128 stands for zero in the data rows.
Some points, each followed by its number:
[133 172  85 153 211 182 121 149 135 146 130 134 129 142 133 121] 0
[128 155  75 101 155 105  94  92  76  90 167 178 104 133  99 108] 1
[106  90 158 144  91  71 120 120 112 141 151 135 129 117 116 139] 2
[109 105 227 214 134 128 137 162 129 112 146 157 141 138 181 136] 3
[123 124 107 107 166 134  72 119 142 134 108  98  90 136 150 126] 4
[152 106 107 118 124 133 160 117 111 160 143 107 103 142 142 157] 5
[129 140 190 159 152 156 125 114 116 118 148 201 195 161 111 125] 6
[143 110 138 127 128 117 106  91  87  80  69 118 125  94  96 135] 7
[ 75  47  82  72 112 172 155 104  86 103 133 134 161 170 179 119] 8
[143 141 143 114 120  99  61  69 129 115  59  49 120 127 130 140] 9
[130 140  98 167 180 152 134 143 143 149 130 126 155 177 137 111] 10
[115 179  57  79 191 210 159 109 119 107 135 169 148 137 130 109] 11
[127 180  88  58 121  97  62  80 118 123  37  36 115 114  93 119] 12
[140  72 139 135  42  47 110 109 130 191 206 172 150 144 132 134] 13
[143 143 119 123 134 108 120 192 193 120  97 138 150 162 114  93] 14
[155 121 161 128 111 152 124 106 143 161 169 151 129 150 145 128] 15
[174 166 145 140 112  95 101 124 143 122 145 136 155 190 174 151] 16
[157 162 107 105 138 138 168 139 110  64  60 126 165 179 169 146] 17
[186 135 107  92 118 147 173 137 128 119 108 121 115 128 106 164] 18
[ 97 119 158 133 126 122 124 102 112 116  99  95 119 123 137 144] 19
[ 98  78 233 177  76 100 112 121 130 132 128 122 142 118 100 127] 20
[107 140 100 156 217 163 114  98 123 138 158 161 156 182  87 108] 21
[133  98 172 126 113 142 133 138 116 140 155 162 143  97 111 139] 22
[ 85  22 171 126  37  68 125 131  77  80 107 110 144 109 131 161] 23
[104  34 186 162  16  39 100 119 116 142 133  34   0  60  99 101] 24
[129 190  73 130 218 195 112 135 120 197 178 136 155 169 133 102] 25
[156 163  97 140 202 175 151 115  95 107 115 134 130 138 150 113] 26
[145 148 169 166 138 120 148 161 170 150 122 111  78  85  95  93] 27
[108 104  86  80 170 189 127 123 155 107  51  89 104 134 139 126] 28
[119 102 222 128   7  83 171 162 170 139 124 142 156 140 121 154] 29
[140 125 104  82 100 107 148 153 121 135 117 140 109 119 174 157] 30
[209 182 131 161 163 117  87  94 120 105 122 117 130 134  96 154] 31
[ 93  91 104 155 138 114  92  88 139 159 141  90  98 116 189 130] 32
[ 85  94 158 124 140 169 150 170 153  86 105 174 163 117 148 139] 33
[ 76  73 252 131   4 105 169 134  91 185 255 166 111 128 150 146] 34
[ 87  60 203 158  56  54 138 163  99 103 149 132 100 101 101 108] 35
[ 88 151  84 141 165 155 117 189 140 144 151 113 118 123  98  72] 36
[136 130  59  58  98 109 135 135 166 162 102 104 157 120 109 136] 37
[160 168  61  91 142 134 113 127 158 162 101 132 198 161 110 112] 38
[ 98 103 139 135 103  97 101  91 118  98  67 100 110 100 143 114] 39
[ 88 124 135 139 106  86 131 134 121  89  63 108 127 134 150  85] 40
[161 104  89 125 121  97 114 144 187 189 181 146 127 134 120 160] 41
[108  91 146  72  61 126 142 108 113 142 155 139 146 133 173 159] 42
[ 97  82 255 153  38  96 137 172 104 114 186 112  83 104 103 118] 43
[176 213 139 124 143 144 159 185 170 149 109 136 107 126 171 135] 44
[164 119 122 108 120 131 101  85 133 165 156 112 131 141 103 127] 45
[120 159  31 117 237 154  52 112 154 141 135 117 133 160 171 136] 46
[140 151 166 102  87  91 131 158  97  83 164 142 102 116 113 130] 47
[117  59 184 125  60 140 182 144  92 158 214 162 115 101 103 118] 48
[ 95  26 139 128  78  77 139 176 144 173 178 131 117  83  82 126] 49
[154 126  81 137 176 142  92  82 148 150 110 141 178 148 129 129] 50
[100 126 101 109 153 131 123 142 166 174 146 115 109 110  85  83] 51
[135 137 148 143 140 139 146 129 185 176  93  76 109 126 120 111] 52
[121 136 154 140 135 160 170  88 108 167 168 161 111  60 117 135] 53
[ 97 105  86 103 123 127 110 110 177 156 117 184 200 182 184 134] 54
[156 171  73  36 108 118 113 134 175 124 115 152 163 158 160 139] 55
[127  92 124 130 106 122 117  87 127 153 123  92 111  89 119 158] 56
[114 161 116 131 178 118 108  84 111 114 125 165 175 169 164 133] 57
[114  64 180 118  72 137 158  93  46  98 147 161 199 137 105 148] 58
[164 158  88 138 209 217 144 116 109 119  98 128 150  98  99 132] 59
[141 125 124 144 162 178 169 166 176 133  80 100 160 172 166 124] 60
New points follow, each followed by the numbers of its two nearest points above, looking only along the 2 directions in which the numbered points spread most, nearest first.
[130 176  64 176 255 194 105  87 141 150 154 125  70  95 114 122] >> 59 46
[113  46 198 150  36  74 114 119  89 106 153 161 146 124 128 138] >> 29 49
[122  90 175 118  75 112 124 141 143 128  87  75 106  63 104 154] >> 39 56
[161 154 116  59  74  99  76  75  99  70  71 109 146 154 144 159] >> 7 9
[127 131 178 103  46  60  80 114 124  89 103 103 103 120 141 122] >> 39 56
[ 46  33 201 102  13  89 168 157 129 138 163 159 164 187 171 133] >> 48 29
[184 175 105 140 165 137  84  85  97 121  99  74  84 124 133 128] >> 28 4
[107 116 134 118 133 157 139 135 163 121 107 131 162 173 153 105] >> 16 1
[140 164  85 184 218 157 101 115 140 152  98  76  85  86  75  95] >> 28 4
[ 89  69 194 149  47  89 119 121 122  70  62  96 157 163  98  94] >> 23 2
[156 180  58 145 200 122  93  97 136 116  96  67  93 130 102 148] >> 28 4
[181 148  83 108  97  90  84 133 152 129 120  94 103  97  49 123] >> 7 40
[148 184  99  91 143 161 136 127 131 131 113 110 158 170 152 126] >> 50 38
[133 169  96 166 222 143 101 103 117 112  85  80 117 117  88 139] >> 28 4
[203 173  40 123 194 168 141 172 174 216 166 142 150 110  94 131] >> 11 0
[104  91 173 148 129  75  91 120 127 140 130  91 106  88  72 128] >> 56 39
[ 88 106 168 155 137 141 166 166 135  87  47  87 213 171 116 128] >> 45 5
[116  90 106 134 106  83 108 118  83 117 166 128  81  92  85  52] >> 56 27
[158 213  41  87 239 208 145 115 131 137  70  87 131 129  88 104] >> 46 59
[208 168 115 122 115 128 131  97 162 135 125 147 118 111 161 176] >> 14 1
[ 94  72 181 106  50  89 118 123  79  82 114 130 188 173 163 182] >> 2 20
[190 173  97 153 180 143 152 141 124 139 135 186 185 133 162 155] >> 21 10
[138 116  80 156 145 114  95 123 135 149 114 102 134 123 158 132] >> 37 31
[151 146  62 151 144 106 119 171 178 167 177 169 133 122 157 147] >> 54 57
[ 79  93 165 115  67 123 154 160 150 110 139 137 100 129 157 102] >> 2 47
[ 97  82  94  98 104 126 149 131 151 140 130 180 161 100 108  98] >> 41 8
[ 64  31 255 164   0  45 130 193 121  96 144 162 164 123 128 129] >> 43 35
[146 127 131  95  63  67 130 124 114 118 126 122  90  98 138 155] >> 56 19
[210 150 124 202 165 125 160 159 139 163 133 157 156 133 171 186] >> 54 57
[139 129 145 176 152  93 113 123 112 120 138 113  82 106 170 146] >> 27 19
[119 121 121 143 168 160 161 156  93  87 137 175 168 179 117 116] >> 54 6
[119 116 121 119 131 104 135 141 149 161 137  73 107 148 102 130] >> 32 19
[116 205  56  90 206 183 131 122 183 156  64 102 132 109 109 101] >> 46 59
[129 238 121 147 182 155 151 212 209 164 104 152 137  73 117  94] >> 26 50
[161 130  24 139 219 186 127 107 135 128  97 112 148 113  89 181] >> 46 59
[151 123 118 146 123 137 187 170 127 109 121 110 136 115 109 124] >> 5 45
[103 113 144 114 137 152 131 107 110 104 115 155 126 123 119  78] >> 5 45
[ 55  14 190  90   0  51 148 124  54  88 151 139 175 163 105 128] >> 43 35
[141 195  59  90 166 137 117  93 142 152 120 105  90 149 116 117] >> 28 17
[119 130 136 117 112 137 130 123 160 142 141 159 182 174 147 123] >> 33 8
[122 142  34  79 204 158  98 144 166 204 167 127  93  89 152 114] >> 38 59
[115  85 139 107 101 147 168 146 161 101  91 138 123 104 149 171] >> 27 30
[169 206 153  81 103 150 146 114 136 133  88 149 140 132 185 159] >> 1 36
[175 173 118 120 120 133 130 153 160 139 102  87 101 120 132 141] >> 37 4
[126 113 150 152 135 132 158 153 130 143 154 136 133  98 128 138] >> 53 15
[121 137  71 170 252 148  63 114 120  99 136 142 142 140 133 108] >> 59 38
[166 152 142 115  98 167 141  52 125 107 101 158 114  86 153 163] >> 45 51
[157 163 175 145 132 136 118 106  83  48  93  98 104 177 161 105] >> 52 32
[151 107 195 119  61 107 126  79  63  81  89 122 143 117 111 170] >> 2 47
[101 151 158 104 151 126 111 145 183 147  74  75 117  57  91 138] >> 7 40
[144 181  74 159 244 229 145 124 140 176 136  95  92 195 176  83] >> 11 46
[150 139 119  62  65  53  68  97 110 130 131 129 168 169  87 122] >> 19 56
[113 120  72 127 143 126 109  81 127 108  65 123 162 126 130  80] >> 4 28
